Here are some points, each followed by its number:
[-1.8  1.  -0.4  2.   2.2 -1.8 -2.6  0.  -1.6  0.3 -2.3  2.   0.6 -0.4
  0.  -0.6 -0.9  0.4  0.8  0.1  0.6 -0.1  0.6 -1.2 -0.4  0.6 -0.4  1.5
  1.  -1.1 -0.7  0.1 -0.2 -0.3 -0.6  1.   0.9 -0.6  0.1 -1.2 -1.4  0.7
  1.2  0.1  0.8 -0.2  1.  -1.7] 0
[ 1.  -0.3 -1.   0.1 -0.1  0.1 -0.1 -0.5  1.  -0.2  0.3 -0.6 -0.3 -0.1
  0.3 -0.1 -0.2 -0.1  0.   0.4 -0.5  0.1 -0.1  0.4 -0.4  0.6  0.2  0.9
  0.7 -0.5 -0.6 -0.2  0.1 -0.2 -0.4  0.4 -0.8  0.3  0.5  0.3  0.3 -0.4
 -0.3  0.6 -0.6  0.  -0.6  0.7] 1
[ 1.  -1.2 -0.2 -1.  -0.5  0.3  1.9 -0.3  0.3  0.4  1.  -0.2 -0.1  0.2
 -0.3  0.3  0.1  0.2 -0.4 -0.3  0.2 -0.3  0.2 -0.5 -0.4  0.9  0.7  0.4
  0.3 -0.3 -0.6  0.2 -0.5  0.5 -0.8  1.2  0.4 -0.1  0.  -0.9 -1.   0.8
  0.3 -0.1  0.9 -0.5  0.6 -2.3] 2
[-0.3  0.4  0.1  1.6  2.1 -0.5 -0.6 -0.5 -0.2 -0.2 -0.7  0.2  0.  -0.2
  0.1 -1.1 -1.2  0.2  0.2  0.3  0.1  0.   0.3 -0.2  0.5 -0.5 -0.1 -1.
 -0.9  0.4  0.7  0.1  0.4  0.   0.6 -1.3  0.   0.1 -0.2 -0.7 -1.1  0.1
 -0.2  0.5  0.   0.2  0.2 -0.1] 3
[-0.8  3.9  2.4  1.3  3.3 -0.4 -1.6 -0.7 -1.3  0.  -1.2  1.8  0.7 -1.6
 -0.9 -1.1 -1.3  0.6  1.   0.   0.7  0.   0.9 -1.6 -0.4 -0.1 -0.1  0.6
  0.  -0.3 -0.2  0.3 -0.2  0.1 -0.5  0.5  0.4 -2.  -1.4 -0.8 -1.9  0.2
  1.   0.3  0.8 -0.1  0.6 -1.6] 4
[ 0.2  1.   0.2 -0.2  1.3  1.2 -0.2 -0.6 -0.5  0.4  0.6  0.2  0.4 -0.4
  0.1 -0.3 -0.6  0.   0.4 -0.1  0.4  0.1  0.1 -0.4 -1.1  0.5  0.   1.7
  0.9 -1.3 -1.4  0.7 -0.6 -0.3 -1.5  1.5 -0.5 -0.1  0.1  1.2  0.1 -1.2
 -0.5  0.4 -0.3  0.2 -1.1  1.5] 5
[ 0.3  0.1 -0.4  0.7  1.  -0.7  0.   0.4 -1.1  0.1  0.   1.1 -0.1 -0.3
  0.2 -0.5 -0.7  0.5  0.1 -0.4  0.2  0.4  0.3 -0.3  0.3  1.   0.2 -0.2
  0.3  0.1  0.3 -0.1  0.9 -1.1  0.1 -1.6  0.9 -0.6 -0.1 -1.8 -1.5  1.1
  1.1 -0.4  1.5 -0.6  1.  -2.9] 6
[-2.3  1.5  0.8  3.1  3.6 -0.8 -2.4 -0.4 -2.8  1.  -1.8  3.5  1.  -0.9
 -0.6 -1.1 -1.2  0.   1.1  0.   1.2 -0.5  0.6 -2.   0.   0.   0.   0.
 -0.3 -0.2  0.   0.1  0.2 -0.1  0.1 -0.3  1.2 -0.7 -0.3 -2.1 -1.9  0.2
  1.4  0.4  1.4 -0.9  0.9 -2.7] 7
[-0.1  0.   0.2 -0.3 -0.5  1.2 -0.7  1.2  0.9 -1.5  1.2 -1.   0.  -0.1
 -0.3 -0.1 -0.1 -0.7  0.3 -0.1 -0.2  0.3 -0.5  0.4  0.1  0.2  0.2  0.2
  0.4 -0.1  0.  -0.3 -0.2  0.1  0.   0.1 -0.1  0.2 -0.4  0.5 -0.1 -1.7
 -0.2  0.4  0.1 -0.3 -1.3 -0.2] 8
[ 1.5 -1.5  0.2 -3.2 -1.9  3.5  2.1 -1.3  0.5  0.2  3.5 -1.9 -0.2  0.4
 -0.2  0.8  0.3 -1.1 -0.3  0.6  0.2 -0.3 -0.9  0.5  0.1 -0.3 -0.1 -0.3
 -0.1  0.2  0.3 -0.1 -0.1  0.1  0.3 -0.2 -0.5  0.6 -0.1  1.6  0.5 -1.7
 -0.8  0.7  0.1 -0.1 -1.6  1.2] 9
[-0.9  0.6 -0.2  2.2  3.1 -0.1 -1.1 -1.5 -1.6  1.5 -0.1  2.8 -0.1  0.
  0.  -0.2 -0.7 -0.2 -0.2  0.5  0.1 -0.4 -0.5 -0.5  0.9 -0.7 -0.4 -1.6
 -1.3  0.5  1.   0.1  1.2 -0.6  0.9 -2.9  0.1 -0.2  0.1 -1.2 -1.7 -0.2
  0.4  0.9  0.6 -1.  -0.2 -2.2] 10
[ 0.4  0.   0.5 -0.2  0.1  1.6  0.1 -0.6 -0.2  0.2  1.5 -0.2 -0.3  0.
 -0.1  0.4  0.4 -0.6 -0.2  0.1 -0.3  0.2 -0.7  0.9  0.5 -0.4 -0.3 -1.1
 -0.8  0.2  0.6  0.3  0.9 -0.4  0.5 -2.  -0.4 -0.1 -0.5  0.2  0.  -1.2
 -0.3  0.5  0.   0.  -1.   0.4] 11
[-0.2  1.   0.4  0.7  1.5  1.3 -0.4 -2.4 -1.   1.5  0.4  1.5  0.1 -0.1
  0.1 -0.1 -0.2 -0.2  0.2  0.4  0.  -0.1 -0.1  0.  -0.1 -0.2 -0.2  0.2
 -0.3 -0.3 -0.2  0.   0.3 -0.3 -0.1 -0.2  0.  -0.5 -0.2 -0.3 -0.6 -0.7
  0.1  1.2  0.3 -0.7 -0.2 -0.5] 12
[ 0.2  0.3  0.   0.  -1.  -1.7  0.3  2.   2.4 -2.7 -1.1 -3.3  0.6 -0.7
 -0.1 -1.3 -0.6  1.3  1.  -1.1 -0.1  0.8  1.5  0.2 -0.1  0.1  0.1  0.2
  0.4  0.9 -0.2 -0.5 -1.1  0.9  0.2  1.8  0.4 -0.2 -0.1 -0.5  0.1  1.3
  0.3 -1.1 -1.1  1.2  1.3  2.4] 13
[-0.2  0.3  0.   0.9  0.7 -1.3  0.1  0.1 -0.5  0.5 -0.9  0.8  0.3 -0.3
  0.2 -1.2 -0.7  1.   0.4 -0.4  0.5 -0.3  0.9 -1.4 -1.1  0.6 -0.4  2.5
  1.8 -1.7 -2.   1.2 -1.6  0.3 -1.9  3.2 -0.1 -0.3 -0.1 -0.3 -0.3  0.4
 -0.3  0.3  0.3 -0.4  0.2 -0.7] 14
[ 2.7 -0.8  0.7 -3.5 -3.3  3.1  3.6 -1.7  4.1 -0.3  3.2 -4.9 -1.   0.2
 -0.3  1.6  1.4 -1.1 -1.3  0.6 -1.6  0.1 -1.1  3.  -0.1  0.3 -0.1  0.8
  0.8 -0.1 -0.3 -0.2 -0.4  0.2  0.   1.1 -2.   0.8 -0.5  3.5  3.1 -2.1
 -2.9  0.6 -3.2  0.6 -2.3  6.6] 15
[-1.7  1.6  0.9  2.2  2.9  0.4 -1.9 -0.7 -1.5 -0.1 -0.4  1.9 -0.1  0.
 -0.1  0.3  0.  -0.9 -0.1  0.4  0.1  0.  -0.8 -0.1  0.6 -0.6 -0.3 -1.
 -1.1  0.4  0.5  0.3  0.2  0.   0.3 -0.9  1.1 -0.7 -0.5 -1.3 -1.4 -0.1
  1.   0.1  1.3  0.   0.2 -2.4] 16
[ 0.7  1.   0.4 -0.3 -0.2  0.4 -0.3 -0.1  0.7  0.4 -0.2 -1.   0.1 -0.4
 -0.2 -0.1 -0.2  0.   0.4 -0.2  0.1 -0.2  0.4  0.2 -0.1 -0.8 -0.2 -0.7
 -0.9  0.2  0.4  0.3 -0.2  0.1  0.2 -0.1  0.  -1.1 -0.5 -0.6 -0.6 -0.3
  0.3  0.3 -0.1 -0.2  0.2 -0.1] 17
[-0.6  0.9 -0.4  1.2  0.5  0.3 -1.6  0.5 -1.   0.1 -0.3  1.1 -0.1 -0.4
  0.  -0.2 -0.2 -0.6  0.4  0.2  0.5 -0.4 -0.3 -0.7  0.   0.   0.2 -0.7
 -0.4  0.2  0.4 -0.1  0.1  0.1  0.1 -0.5 -0.5 -0.1  0.4  0.4  0.6 -1.
  0.1 -0.1 -0.1  0.2 -0.9  0.5] 18
[ 1.6 -1.4  1.5 -3.9 -3.4  2.1  3.3 -0.4  2.1  0.6  2.5 -3.1 -0.6  0.4
 -0.5  1.6  1.1 -1.1 -1.2  0.5 -0.6 -0.5 -1.   1.3 -0.1  0.4 -0.4  0.8
  0.8 -0.3 -0.3 -0.4 -0.3  0.1 -0.2  1.1 -0.7  0.8 -0.8  2.3  2.1 -0.9
 -1.8  0.1 -1.1 -0.4 -1.1  2.7] 19
[ 0.4 -0.4  1.4 -2.5 -2.1  2.2  1.5 -0.4  0.2  1.3  1.4 -1.3 -0.2  0.3
 -0.5  0.9  0.6 -0.9 -0.6  0.3  0.1 -0.5 -0.6  0.6  0.4 -0.5 -0.4  0.3
  0.4  0.3  0.1 -0.7 -0.2  0.   0.5  0.6  0.  -0.2 -1.1  1.4  0.7 -1.2
 -0.6  0.3  0.2 -0.9 -0.3  0.5] 20
[ 0.5 -1.4 -1.2  0.   2.5  2.3  0.1 -2.3 -3.2  2.5  2.   4.1 -0.3  0.6
  0.4  0.3 -0.6 -0.9 -0.1  0.8  1.2 -1.  -0.8 -2.4  0.1 -0.4 -0.1 -0.4
 -0.8  0.1  0.3  0.3  0.   0.   0.2 -0.4 -0.6  1.5  0.8  0.8 -0.7 -1.7
 -0.9  1.7  1.6 -1.7 -1.5 -3.4] 21
[ 0.   0.4 -0.5 -0.4 -1.3 -2.   0.   1.7  1.6 -1.7 -1.1 -1.8  0.  -0.2
  0.3  0.2  0.7  0.8  0.1 -0.5 -0.7  0.5  0.4  0.9  0.3 -0.1 -0.2 -0.1
 -0.2  0.1 -0.2  0.  -0.2  0.2  0.1  0.5  0.  -0.4  0.5 -0.1  0.5  1.5
  0.6 -1.1 -0.7  1.1  1.   1.2] 22
[ 1.8 -1.9 -0.5 -3.2 -2.9  1.7  1.7  0.4  1.3 -0.3  2.  -2.7 -0.9  0.8
  0.1  1.7  1.1 -0.9 -0.9  0.  -0.5  0.  -1.   1.4  0.3 -0.2  0.  -0.3
  0.1  0.5  0.5 -0.5 -0.4  0.6  0.3  0.7 -0.7  0.9  0.2  1.7  1.6 -0.5
 -0.4 -0.7 -0.9  0.4 -0.7  2.7] 23
[ 2.  -1.6 -0.6 -2.5 -2.4  1.5  2.9 -0.8  1.9 -0.1  2.5 -2.8 -0.6  0.5
  0.2  1.2  0.7 -0.7 -0.9  0.3 -0.6  0.1 -0.9  1.5 -1.   0.4  0.3  1.
  0.5 -0.8 -0.9  0.6 -0.1 -0.3 -1.3  0.5 -1.2  1.   0.4  2.   1.5 -1.2
 -1.4  0.4 -1.   0.2 -1.7  2.7] 24
[-0.2 -2.1 -2.3  2.3 -0.1 -2.4 -0.5  1.4  1.4 -3.5 -0.8 -1.3  0.2  0.7
  0.8 -1.3 -0.1  1.3  0.2 -0.5 -0.4  1.2  0.5  0.5 -0.1 -0.2 -0.1 -0.4
 -0.1  0.4  0.4 -0.4  0.1  0.2  0.5  0.   0.4  0.9  1.  -2.   0.1  2.1
  0.4 -1.1 -0.9  1.9  1.1  1. ] 25
[ 2.  -2.2 -0.3 -3.6 -3.3  1.9  2.6  1.1  1.5 -1.   2.6 -2.3 -1.   1.
  0.1  2.   1.6 -1.  -1.2 -0.5 -0.9  0.6 -1.5  2.2  0.   0.1  0.3 -0.1
 -0.1  0.1 -0.2  0.1  0.4 -0.2  0.2 -0.9 -1.3  1.1  0.2  2.5  1.7 -1.1
 -1.4 -0.6 -1.   0.9 -1.5  2.4] 26
[ 0.6 -1.1  0.1 -0.9 -1.3  0.4  2.4 -1.8  0.2  1.7  0.5  0.2  0.   0.2
  0.   0.3  0.3  0.  -0.7  0.6  0.  -0.5  0.  -0.4  0.1  0.   0.1 -0.4
 -0.4  0.4  0.3 -0.2  0.4  0.   0.2 -0.8 -0.3  0.8  0.   0.8  0.9 -0.3
 -1.2  0.7 -0.2 -0.8 -0.4  0. ] 27
[-3.2  2.4  0.2  4.7  4.5 -3.1 -3.5  0.4 -3.   0.5 -4.   4.7  0.9 -0.5
  0.  -1.6 -1.3  1.   1.  -0.2  0.6  0.   1.2 -1.6  1.  -0.9 -0.2 -1.5
 -0.8  0.6  1.2  0.2  1.1 -0.6  1.1 -3.1  2.  -1.7 -0.2 -3.6 -2.8  1.8
  2.1  0.1  1.9 -0.5  2.4 -5.2] 28
[-1.  -0.3 -0.6  2.   1.5  0.2 -1.7 -1.2  0.   0.7 -0.3  0.6  0.8 -0.2
  0.2 -1.4 -0.9  0.2  1.1  0.3  0.2 -0.2  0.6 -0.8 -0.5  0.6  0.3  0.6
  0.1 -1.  -0.6  0.7  0.1 -0.4 -1.1  0.   0.8  0.   0.4 -1.8 -1.   0.2
  1.3  0.4  0.  -0.1  0.6 -0.4] 29
[ 1.2 -1.4 -0.4 -0.9 -1.   1.5  1.4 -1.2  1.   0.1  2.  -1.3 -0.6  0.4
 -0.1  0.9  0.6 -0.9 -0.8  0.6 -0.2 -0.3 -0.9  0.6  0.2  0.6  0.7 -0.9
 -0.2  0.7  0.2 -0.2 -0.4  0.7  0.2  0.4 -0.4  0.4  0.2 -0.1  0.1 -0.3
 -0.5  0.9 -0.1 -0.3 -0.6 -0.2] 30
[ 0.4 -0.9 -0.3 -0.3 -2.1 -1.1  0.9  1.5  1.4 -1.3 -0.5 -1.5  0.1  0.1
  0.1  0.   0.6  0.6 -0.2 -0.5 -0.6  0.5  0.4  0.8 -0.1  0.2 -0.2 -0.4
 -0.4 -0.2 -0.3  0.3  0.2 -0.2 -0.3 -0.4 -0.3  0.6  0.3  0.   1.   0.7
 -0.5 -0.9 -0.7  0.7  0.3  1. ] 31
New points follow, each followed by the numbers of its three nearest points above by angle, seen from the average point of the numbered points, nearest first.
[-0.6  0.2 -0.3  1.8  1.5 -0.8 -2.   0.1 -2.1  0.8 -1.4  2.5  0.3 -0.1
  0.2 -1.1 -0.9  0.4  1.   0.   0.9 -0.1  0.5 -1.8  0.9 -0.5  0.2 -1.3
 -0.9  0.8  0.9 -0.2  0.8 -0.3  1.  -1.9  0.8 -0.6  0.1 -1.7 -1.4  0.6
  1.3  0.   1.7 -0.4  1.  -3.1] : 28 7 10
[ 1.   0.8  0.6 -1.6 -0.1  0.9  0.9 -0.9  1.2 -0.4  1.1 -1.5 -0.1 -0.5
 -0.2  0.4 -0.5 -0.4 -0.2  0.6  0.2 -0.3 -0.3 -0.5 -0.2 -0.1 -0.1  0.2
  0.  -0.1 -0.1  0.  -0.2  0.3  0.   0.4 -0.7 -0.2 -0.3  1.1  0.2 -0.5
 -0.7  0.5 -0.8  0.3 -0.7  1.4] : 15 19 24
[-0.9  2.2  1.4  1.4  2.  -0.5 -0.7 -0.1  1.2 -1.  -1.3 -0.8  0.7 -1.
 -0.3 -1.4 -1.2  0.8  0.8 -0.2 -0.1  0.4  0.9 -0.3  0.2 -0.6 -0.8  0.2
  0.2 -0.2 -0.2  0.5  0.  -0.5  0.3  0.   0.4 -1.2 -0.8 -0.8 -1.   0.5
  0.1  0.  -1.   0.8  0.7  1.2] : 4 3 13
[-0.8 -0.8  0.1  0.2  0.2  0.3 -0.5  0.5 -0.7  0.6 -0.4  0.5 -0.2  0.3
 -0.1  0.7  0.3 -0.7 -0.5  0.4 -0.4 -0.2 -0.7  1.   0.8 -0.4 -0.1 -1.1
 -0.6  0.9  1.3 -0.9  0.5  0.4  1.2 -0.9  0.3  0.3 -0.2 -0.1 -0.3 -0.8
 -0.1  0.3  0.4 -0.8 -0.3 -0.5] : 10 16 11
[-1.8  0.4 -0.3  2.2  1.6 -1.5 -2.9  1.4 -2.7  0.7 -2.   3.1 -0.1  0.7
  0.2  0.4  0.5 -0.3  0.2 -0.4  0.3  0.  -0.5  0.   0.6 -0.5  0.  -1.
 -0.1  0.8  0.8 -0.2 -0.1  0.2  1.  -0.4  0.5 -0.3  0.3 -0.9 -0.5  0.8
  1.1 -0.9  0.9  0.2  0.7 -1.8] : 28 7 16
[ 0.2 -0.9 -1.1  0.4 -0.5 -1.4  0.1  1.1  0.7  0.1 -0.5  0.   0.4 -0.1
  0.2 -1.  -0.2  1.2  0.5 -0.7  0.2 -0.1  1.  -0.9 -0.7  0.9  0.3  1.
  0.5 -1.1 -0.7  0.6 -0.6  0.3 -1.4  1.4  0.3  0.1  0.2 -0.5  0.2  1.
  0.2 -1.1 -0.2  0.2  0.9 -0.3] : 14 13 25
[-1.  -0.6  0.5  0.2 -0.2  0.6 -0.2 -0.7 -1.9  1.7 -0.2  1.8  0.3  0.3
 -0.2  0.2  0.2 -0.2 -0.1  0.1  0.4 -0.2  0.1 -0.2  0.   0.5  0.1  0.1
  0.5 -0.1  0.1  0.  -0.4 -0.1 -0.2  0.4  0.2  0.9 -0.2  0.8  0.8 -1.
 -0.6  0.5  0.5 -1.  -0.6 -0.6] : 21 12 7
[-2.   0.7  1.2 -0.1  0.6  1.3 -0.3 -0.9 -2.8  2.1 -0.4  3.   0.7 -0.3
 -0.5  0.1 -0.2 -0.6  0.1  0.5  1.4 -1.1  0.1 -2.3  0.2  0.2  0.   0.2
  0.  -0.4 -0.1  0.2 -0.2  0.1 -0.4  0.5  1.5 -0.9 -0.8 -0.3 -0.7 -0.7
  0.5  0.7  2.1 -1.3  0.5 -3.8] : 7 21 16
[-0.4  0.7  0.   1.   1.3 -0.5 -1.5  0.2 -0.8  0.1 -0.8  1.1  0.   0.
  0.1 -0.2 -0.4 -0.3  0.3  0.4  0.2  0.  -0.1 -0.4 -0.6  0.2  0.1  1.4
  1.  -0.3 -0.7 -0.3 -0.9  0.7 -0.6  2.   0.3 -0.1 -0.2 -0.2 -0.3  0.1
  0.7 -0.1 -0.1  0.   0.5  0.1] : 0 14 7
[ 0.  -0.2  0.6 -1.  -0.4  0.4  0.7  0.3  0.2  0.3  0.2 -0.9 -0.3  0.7
  0.   1.   0.8 -0.1 -0.7 -0.3 -0.3  0.  -0.3  1.2 -0.4 -0.6 -0.7  0.2
 -0.5 -0.9 -0.2  1.  -0.3  0.  -0.7  0.8  0.1 -0.2 -0.4  0.5  0.  -0.1
 -0.3 -0.1  0.1 -0.2  0.2  0.6] : 19 23 26
[-0.2  0.9  0.8  0.   1.6  0.6 -0.9 -0.5 -1.6  1.3 -0.1  1.7 -0.1 -0.2
 -0.2  0.1 -0.7 -0.5  0.   0.5  0.2 -0.5 -0.4 -0.4  0.2  0.1 -0.3  0.9
  1.   0.1  0.  -0.9  0.7 -0.4  0.2 -0.5  0.3 -0.5 -0.5  0.  -0.9 -0.3
  0.5  0.3  1.  -1.1  0.3 -1.7] : 7 12 16
[ 0.1  0.5  0.6  0.   0.4  0.6  0.2 -0.4 -0.5  0.7  0.2  0.3 -0.1 -0.2
 -0.2 -0.1 -0.3 -0.1  0.   0.2  0.2 -0.2  0.  -0.1  0.1  0.1 -0.1  0.
  0.2  0.  -0.2  0.   0.1 -0.3  0.1  0.1 -0.1  0.1 -0.1  0.2 -0.2 -0.6
 -0.4  0.2  0.3 -0.3 -0.3  0.1] : 12 4 21
[ 1.2 -0.5  0.2 -1.7 -1.3  1.9  1.7 -0.9  0.   1.1  1.6 -0.4 -0.4  0.1
  0.   0.4  0.4 -0.5 -0.4  0.3  0.1 -0.3 -0.5 -0.1  0.  -0.3 -0.2  0.
 -0.5 -0.2  0.   0.4  0.2 -0.5  0.  -0.4 -1.   0.6  0.   1.4  0.9 -0.9
 -1.   0.3 -0.3 -0.2 -1.1  0.9] : 9 19 24
[ 0.1  0.8  0.6  0.1  0.7  2.2  0.2 -2.  -0.3  1.5  0.9  0.3  0.2 -0.2
 -0.2 -0.3 -0.2 -0.2  0.   0.4  0.1 -0.4  0.  -0.1 -0.3  0.1  0.4  0.1
  0.  -0.2  0.6  0.   0.1  0.1 -0.1 -0.1  0.  -0.6 -0.3 -0.2 -0.5 -1.1
  0.   1.2  0.2 -0.8 -0.3 -0.3] : 12 21 10
[-1.3  1.5 -0.2  2.2  2.1 -2.6 -2.4  0.8 -1.6  0.5 -2.5  2.1  0.4 -0.5
  0.2 -0.8 -0.6  1.2  0.9 -0.5  0.6 -0.1  1.  -1.5  0.7  0.1  0.1 -1.
 -0.3  0.4  0.6  0.4  0.3 -0.4  0.6 -0.3  0.7 -0.9  0.2 -1.6 -1.   1.5
  1.4 -0.3  0.9 -0.4  1.5 -1.9] : 28 7 0
[ 1.2 -1.2 -0.3 -1.2 -0.9  2.2  1.6 -1.3  0.7  0.2  2.4 -0.9 -0.3  0.2
 -0.1  0.1 -0.1 -0.7 -0.2  0.5  0.2 -0.3 -0.7 -0.4 -1.1  1.1  0.3  1.5
  1.5 -0.9 -1.7  0.5 -1.1  0.2 -1.4  2.4 -0.7  0.7  0.3  0.6  0.4 -1.3
 -0.9  0.8 -0.2 -0.3 -1.5  0.3] : 24 19 9
[ 0.8 -0.1  0.7 -1.  -0.2  2.   1.  -0.6 -1.6  2.3  1.1  1.2 -0.1 -0.1
 -0.1 -0.1 -0.1 -0.2  0.1 -0.1  0.6 -0.5  0.  -1.  -0.6 -0.1 -0.3  0.9
 -0.5 -1.  -0.6  0.5  0.2 -0.6 -0.6  0.  -0.2 -0.1 -0.5  0.2 -0.4 -0.7
 -0.2  0.1  1.1 -1.2 -0.2 -1.3] : 21 12 2
[ 1.8  0.   0.1 -2.9 -0.6  4.6  2.7 -3.3  1.1  1.4  3.8 -2.1 -0.2 -0.3
  0.1  0.5 -0.3 -1.2 -0.5  0.9  0.  -0.4 -0.9  0.2 -0.2  0.3  0.1  0.5
  0.3 -0.5 -0.1  0.3  0.1 -0.5 -0.3  0.  -1.1  0.1 -0.2  2.2  0.4 -3.1
 -1.4  1.9 -0.6 -0.6 -2.5  2.3] : 9 15 24
[ 0.7 -1.2 -0.3 -1.3 -1.1  1.8  0.4  0.2 -0.4 -0.4  1.9 -0.3  0.1  0.2
  0.1  0.   0.1 -0.4  0.4 -0.3  0.4  0.1 -0.3 -0.3 -0.3 -0.1 -0.2  0.3
  0.  -0.6 -0.3  0.6  0.   0.  -0.4  0.   0.1  0.  -0.3  0.1  0.1 -0.8
  0.4 -0.3  0.3  0.3 -0.5  0.2] : 9 26 23
[ 0.7  1.7  0.2  0.3  0.8 -1.2  0.1 -0.9 -0.1  0.6 -1.1  0.9 -0.2 -0.9
 -0.2 -0.3 -0.6  0.1  0.   0.7  0.3 -0.6  0.3 -0.9 -0.1  0.2  0.4  0.3
  0.8  1.  -0.2 -0.8 -0.5  0.7  0.6  0.7 -0.2 -1.  -0.1 -0.3 -0.4  0.8
 -0.1  0.4  0.  -0.4  0.8 -0.9] : 4 0 7
[-1.3  2.5  0.8  2.   2.8 -0.3 -1.3 -0.8 -0.9  0.6 -1.5  1.5  0.5 -1.
 -0.5 -0.7 -1.1  0.1  0.4  0.2  0.4 -0.2  0.5 -0.9  1.  -0.8 -0.1 -1.6
 -0.7  1.5  1.2 -0.9  0.8  0.4  1.5 -1.5  1.1 -1.9 -0.6 -2.  -1.9  0.9
  1.4 -0.1  0.4  0.2  1.6 -1.2] : 28 16 7
[-1.9  1.1  0.2  1.6  0.7 -2.1 -2.   1.5 -1.6  0.1 -2.4  1.4  0.4 -0.5
 -0.2 -0.6 -0.3  0.7  0.5 -0.3  0.2  0.1  0.7 -0.4  0.4 -0.1  0.  -0.3
 -0.2  0.3  0.2 -0.4  0.5  0.1  0.2 -0.6  0.6 -0.1  0.  -0.5  0.1  0.8
  0.6 -0.6  0.6  0.1  0.8 -0.4] : 28 0 7
[-3.   1.9 -0.1  3.6  2.6 -3.1 -4.1  2.4 -2.3  0.2 -3.6  3.2  1.  -0.5
  0.2 -1.7 -0.9  1.1  1.4 -0.5  0.9 -0.3  1.3 -2.6 -0.1 -0.1 -0.1  0.3
  0.7  0.2  0.1 -0.9 -0.6  0.6  0.1  1.6  1.3 -1.1  0.3 -2.6 -1.5  2.2
  1.8 -1.2  0.9  0.3  1.9 -2.6] : 0 7 28
[-2.2  3.   1.9  1.9  1.  -1.6 -2.3  2.1 -1.8  0.3 -3.2  2.   0.6 -0.8
 -0.5 -0.6 -0.3  0.3  0.4 -0.6  0.7 -0.1  0.7 -1.2  1.7 -1.2 -0.4 -2.
 -0.8  1.4  1.9 -0.7  0.4  0.   2.1 -1.3  1.5 -2.  -1.2 -1.4 -0.6  0.8
  1.4 -0.9  1.1 -0.3  2.  -2.3] : 28 7 16
[-1.6 -0.1 -1.2  4.   2.7 -2.7 -2.3  0.6  0.  -1.7 -2.4  1.5  0.9  0.1
  0.6 -2.1 -1.4  1.1  1.1 -0.2  0.3  0.5  1.1 -1.6 -0.7 -0.1 -0.3  0.8
  0.8 -0.8 -0.6  0.5 -0.9  0.4 -0.7  1.5  0.8  0.   0.8 -2.9 -1.7  1.8
  1.4 -0.4 -0.3  1.3  1.4 -1.3] : 0 29 28
[ 0.5  0.4 -0.1  0.6  1.1  0.4  0.1 -0.8 -0.4  0.9  0.   0.5 -0.5  0.1
  0.   0.4  0.2 -0.6 -0.4  0.4 -0.2 -0.3 -0.4  0.5  1.1 -0.5  0.1 -2.1
 -1.5  1.2  1.3 -0.4  1.1 -0.2  1.4 -2.5 -0.6 -0.3  0.  -0.2 -0.5 -0.6
  0.   0.6  0.3 -0.8 -0.3 -0.4] : 10 11 3
[ 0.3 -0.7  0.8 -1.1 -1.3  2.2  1.2 -1.8  2.4  0.5  1.3 -2.9 -0.4  0.6
 -0.2  0.8  0.7 -1.2 -0.7  0.9 -1.  -0.2 -1.1  2.1 -0.2  0.  -0.1  0.3
 -0.1 -0.7 -0.2  0.6  0.4 -0.9 -0.4 -0.7 -0.2  0.5 -0.6  1.2  1.  -1.5
 -1.1  1.2 -1.4 -0.4 -1.   2.6] : 15 24 19
[-0.6  0.3 -0.3 -0.9 -1.8 -1.7  0.1  0.4 -0.6 -0.5 -0.4 -0.1  0.5 -0.2
  0.2  0.   0.4  0.9  0.4 -0.3  0.4  0.3  0.5 -0.3 -0.4  0.3  0.1  1.3
  0.8 -0.5 -0.9  0.3 -0.7 -0.1 -0.8  1.2  0.3 -0.4 -0.1  1.   1.2  0.8
 -0.5  0.1  0.2  0.   0.1  0.4] : 14 22 31
[ 0.   0.1 -1.8  2.3  1.8 -1.1 -1.2 -1.3  0.4  0.2 -0.8  1.6  0.2  0.
  0.7 -1.1 -0.7  0.4  0.8  0.2 -0.1  0.1  0.6 -1.2 -0.4  0.1  0.3  0.1
  0.1  0.   0.  -0.1 -0.4  0.1 -0.2  0.4  0.   0.6  1.5 -1.6 -0.8  0.8
  0.9  0.4 -0.2 -0.1  0.6 -1.8] : 29 0 28
[-0.6  0.2  0.1  0.5  0.5 -0.4 -0.7 -0.1 -0.3 -0.1 -0.7  0.3  0.1  0.1
  0.   0.   0.1  0.  -0.1  0.1 -0.1  0.1  0.   0.2  0.1 -0.2 -0.2  0.1
 -0.1 -0.1  0.4 -0.2  0.4 -0.3  0.2 -0.6  0.2  0.  -0.1 -0.4 -0.2  0.2
  0.1  0.2  0.  -0.1  0.5 -0.2] : 28 0 7
